128 stands for zero in the data rows.
Here are some numbered points:
[ 94 155 138 138 141 150 104 135 109 118 111 150 143 135 181 134 126 126
 115 135 149 114 100  89 103 143 129 151 119 137 121 122] 0
[172  88  53 182 147 117  76 123 140 151 120 181 164 150  95 138  91 166
 114 187 102  85 127 137 114 172  65  92 126 168 144  90] 1
[152 144 167 121  50 141 157 140 187 113  78 110 124 120 158 122 135  99
 144 131 142 143  96 123  88 111 158 184 114 145  59 140] 2
[165  71 174  69 133  75 168  72 140 155 111 125 127 147 129 186 151 147
 104 199 124 101 127 148  63 121  84 114 111 116 132 126] 3
[119 146 146  83 134 129 133 101 113 108 134  94 119  71 125 115  87 107
 152  69 128 168 106 113 133 130 149 163 141 119 111 155] 4
[124 139 140 134 157 135 133 137 139 132 155 114 130 142 160 156 152 136
 149 128 144 136  92 131 110 142 139 145 166 144 131 154] 5
[137 146 130 124 142 159 171 150 124 134 136 124 141 138 160 153 201 123
 131 127 114 139  92 121 111 114 128 146 138 147 140 145] 6
[122 126 130 126 100  90 155  80 140 101 102 100 132 155 144 126 128 166
 169 106 119 137 153 111 104  98 152 157 129 132 116 168] 7
[107  96 130 107 106  78 109 161 160 146 135 137 160 126 128 208 128 112
 133  78 115  85  97 112 166  98 159 149 146 142  63 171] 8
[115 126 148 125 133 110 111  78 145 132 151  93 121  88 112 118 102 142
 180 134 133 127 146 125 145  95 115 192 144 110 102 159] 9
[128 147 128 127  57 111 102 148 134 109 122 150 159 107 140 108 109 106
 131 112 130 123 186 117 143 127 165 125 109 127 105 148] 10
[116 142 147 109 115 131 120 186  95 109 146 178 180 197 159  69 176  46
  76 149 139 128 186 134  95  48 126 134 129 152 109 148] 11
[139 170 107  99 123 136 121 120 153 113 115 105  96 181  43  95 159 147
 101 120  84 144 129 151 133 164 109 132 119 167  95 120] 12
[132 107 153 100 113 113 116 118 103 105 141 102 113 115 110  96 132 121
 134 113 155 138 116 155 141 121 138 126 127 110 122 149] 13
[175 118 100 152 143 163  87 157 153 141 125 143 143 153 117 111 155 189
  88 129  93 104 155 185 136 157  76 101 144 143 140 102] 14
[119 125 142 122 141 122 144 124 141  86 143 108  99 110 162 102 143 121
 136 114  93 141 107 127 116 129 128 129 153 139 117 155] 15
[145 120  84 196 153 169 137 156 191 156  90 149 145 176 100 124 120 163
  85 184 159 106 130 179 148 169  88  50 106 158 154  67] 16
[188  31 124  61  50  79 102  95 105 134 128 199 103 178  71  97  22 188
 128  86 131  93 164  79 182 156  69  94 142  93 132  75] 17
[113  68 108 117  88  64 185  83 131  50 126 139  36 118 122 129 164 114
 164 138  90 158 152  65 123 162 106 162 124  90 125 111] 18
[128 141 145 131 162 157 170 146 156 142 150 131 150 132 164 132 166 142
 132 133 127 127  93 128 103 143 135 124 131 173 124 133] 19
[ 86 153 177 125  37 105 122 112  59  98 131 169  75 127 149  86 155  75
 150 111 152 147 123  99 107  72 158 140  72  27 184 119] 20
[119 140 151  85 140 128 144  99 106  97 135 108 130  86 131 107 124 123
 139 107 139 145 110 116 147 131 149 139 131 122 109 131] 21
[117 106 155 116 113 128 148 124 129 134 138 128 124 108  89 125 125 140
 138 113 115 150 148 118 153 172 147 132  97 105 116 140] 22
[108 121  49 144 133 169  55 148 187 179 124 126 122  84 146  87 117  87
 147 145 133 138 216 121 145 145 146  78 188 154 161  81] 23
[109 132 136 121 103 115 100 110 126 128 130 117 103  96  64 129 127 135
 153 132 125 147 103 112 167 134 118 117 121 119 119  93] 24
[122 120 139 113 149 122 121  73 131 129 130 106 114  91 113 119 137 139
 153 111 114 176 102 116 125 117 152 165 121 127 104 135] 25
[126 140  94 131 155 166 159 147 118 160 128 121 137 160  68 147  69 144
 125 140 110  75 168 170 209 164  77 121 135 169 150 116] 26
Which two points above are nearest to each new point, looking only along the 7 directions in which the numbered points spread most? Their numbers follow each, nearest first.
[ 59  20 182 152 128 144  53 139 112 145 223  74 196 188 111 137 142  21
 114 146 131 238  91  89 123  68 161 106 112  91  61  67] 0 13
[136 109 146  94 128 113 154  99 124 152 161 124 171 144  97 161 146  53
 135 122 138 146 119  96 172 104 129 128 132 107 107 160] 13 21
[129 125 121 138 105 108 127 103 102 149 121 110 139  94  94 159 124 144
 166 126 126 116 156 126 117  56 141 131  89  52  98 144] 13 22
[123 155 148 131 146 140 153 147 127 131 166  95 150 120 153 152  32 111
 144 113  93 136  95 121 116 130 128 136 161 151 126 168] 5 9
[141 140  63 149  97 198 164 160  16 152 108 212 159 234 229 135 131  87
  15 202 185 188 129 120  99 103  82  84 121  81 195 144] 11 0
[125 120 149 110 138 112 134 130 135 117 178 106 144 130 125 140 111  97
 122 132 132 119 108 131 128 121 144 134 142 135 148 145] 0 5
[108  76 115 146 181 169  89 103 102 140 184 108 101 152 157 163 128 176
 147 133 146 150  74 113  82 101 114 163 135 137 143 146] 5 0
[162  67 117 128 109  79  80 138 114 128 108 101  96 123 122 116 138 121
 172  97 121 113 117 166  96 128 171 167  98  76 117 147] 7 22
[100 149 137 126 146 128 154 164 126 101 145 120 122 100 163 144 126  92
 130 126 155 103 107  98 110 127 144 129 166 112 118 113] 0 5
[ 77 144 126  85 159 166 129 112 116 115 120 123 170 117 163 136 117  68
 150 128  86 178 129 100 140 122 129 158 109 148 120 135] 15 21
[117 140 141 133  97 152 128 152  89 110 154 131 149 122 174 147 104  99
 125 131 141 124 115  97 102 108 145 132 160 102 149 145] 0 13
[149 176  84 154 169 158 131 113 175 158  70 183 165 134 109  71 174 204
  97 172 112  69 147 131 137 191  72  90 150 166 157  67] 16 14
[146 144  75 172 155 156 151 173 180 188 105 167 165 150 116 116 129 122
 117 136 102  84 160 148 175 169  91  72 126 148 163 104] 14 16
[157  78 153  76 153 108  61  98 144 145 140 145  95 123 151 166 156 159
 137 137  93 127 161 118 121  98 125 140 140 150  62 132] 7 9
[132 127 138 140 149 132 150 137 127 129 152 119 133 130 155 142 136 132
 144 135  89 137  79 122 103 128 144 134 144 137 153 144] 5 19
[132 172 138 100 165 140 158 112 140  98 133 131 144 128 119 135 135 121
 134 101 104 111 154 139 163 128 131 146 124  89 122 131] 13 22
[135 100 139 107 132  87 126 191 132 117 156 124 110 130 144 126 118 122
 149 103 121 121 115 130  97 130 135 118 152 121 137 150] 0 13
[107 129 149 143 132 140 109 137 140 152 141  96 120 142 142 173 131 139
 142 143 115 129  97 110 113 125 137 150 148 153 169 156] 5 0
[135 157  83 154 159 141 104 138 165 131 122 150 159 156 109 103 132 129
  99 147 117 116 165 189 177 167  86 104 100 159 154 103] 14 16
[126 152 145  96 137 138 150 115  96  94 133 131 119 114 171 122 142 140
 148 114 137 124 116 122 108 119 144 145 149 123 114 135] 15 21
[125  89 120 127 123 148 154  94 106 101 121 180   4 134 151 102 167 169
  93 171 119 100  95 102  78  73 134  95 155  91 177 210] 0 15
[255  73  79 123 112 125  21  88 159 150 103 199   9 115 107  21 118  94
 156  95 107 137 106 234  90 155  80 137  86 108 146 101] 24 22
[107 143 186 148 218  91  63  88 135 162   0 132 193  60  97 202 125 125
 185 174 149 198 194 177 119   7 102 170   0  76 165 137] 0 5
[142  90 140 154 125 133  98 118 157 134 126 126 106 114 107 109 137 117
 113 146 112 106 143 162 147 125 115 117 118 151 118 140] 22 24
[ 83   0 102 172  83  71 143  80 184  51 179 132 155  98  81 255 153  98
 135 168 162  60 209 138  88 124  98 188  40 210 167 136] 3 7
[124 115 111 108 153 113 147 113 140 127 126 129 152 132  90 149 109 175
 151 124 184 147 128 114 162  67 133 170  76 143  79 131] 22 13
[181 112 112 164 146 159  91 161 186 162 116 154 165 195  98 131 152 123
 111 124 134 103 129 129 159 169 121  89 147 149 122  95] 14 16
[125 136 138 121 138 151 143 154 140 106 148 115 139 133 171 131 106 100
 127 130 138 148  87 100 102 133 130 130 160 136 145 141] 0 5
[113 148 125 119 109 150 162 126  87 104 137 142 142 129 117 162 149 126
 144 119 106 155  90 114 130 116 155 139 138 159 103 115] 15 13
[123 142 146 112 125  97 145  83 110 138 114 114 135 104 133 108 235 133
 148  98 123 141 108 127 135 119 128 120  80 155 109 113] 15 6
[114 143 111 113 110 152 141 119 103 107 135 118 144 101 140 106 149 131
 149  87 121 150 119  76 109 121 136 150 150 141 135 135] 15 21
[108 112 202  80  17  57 133 139 157 125  79 130 119  92 164 160 139 129
 136  67 118  84 154 112 126  80 230 160 136  33 172 169] 7 10
[123  44 144  74 102 190  65  80  68 161 116 105 169  90  64  90 188 119
 146 168 156 163 150 146 156 195 128 142 113  73 148  88] 24 22
[134 120  81 136 113 151 123 134  60  60 100 119 145 113 125  94 144  94
  98 152 141 130 159 101 154 106 136 171 144 125 162  83] 13 0
[184 132  66 188 184 134 159 205 174 165 115 153 157 160 179 125 113 178
  74 185 104  78 157 187 151 196  50  53 158 186 191  55] 16 1
[122 115 150 122 124 125 106  93 113 111 135 107 100 100 151  90 102 134
 157 111 196 160 116 131 126 119 148 148 131  99 111 161] 21 13
[120 162 138 125 140 143 157 143 134 117 140 108 146 119 158 158  84 127
 145 123  97 149  87 107 112 140 136 141 145 140 140 151] 5 15
[150 158 122 125 132 155 142 109  72 109 137 154 115  87 112 159 127  83
  75 139  86  96 148 129 166  96 155 105 121 118 100 124] 13 22
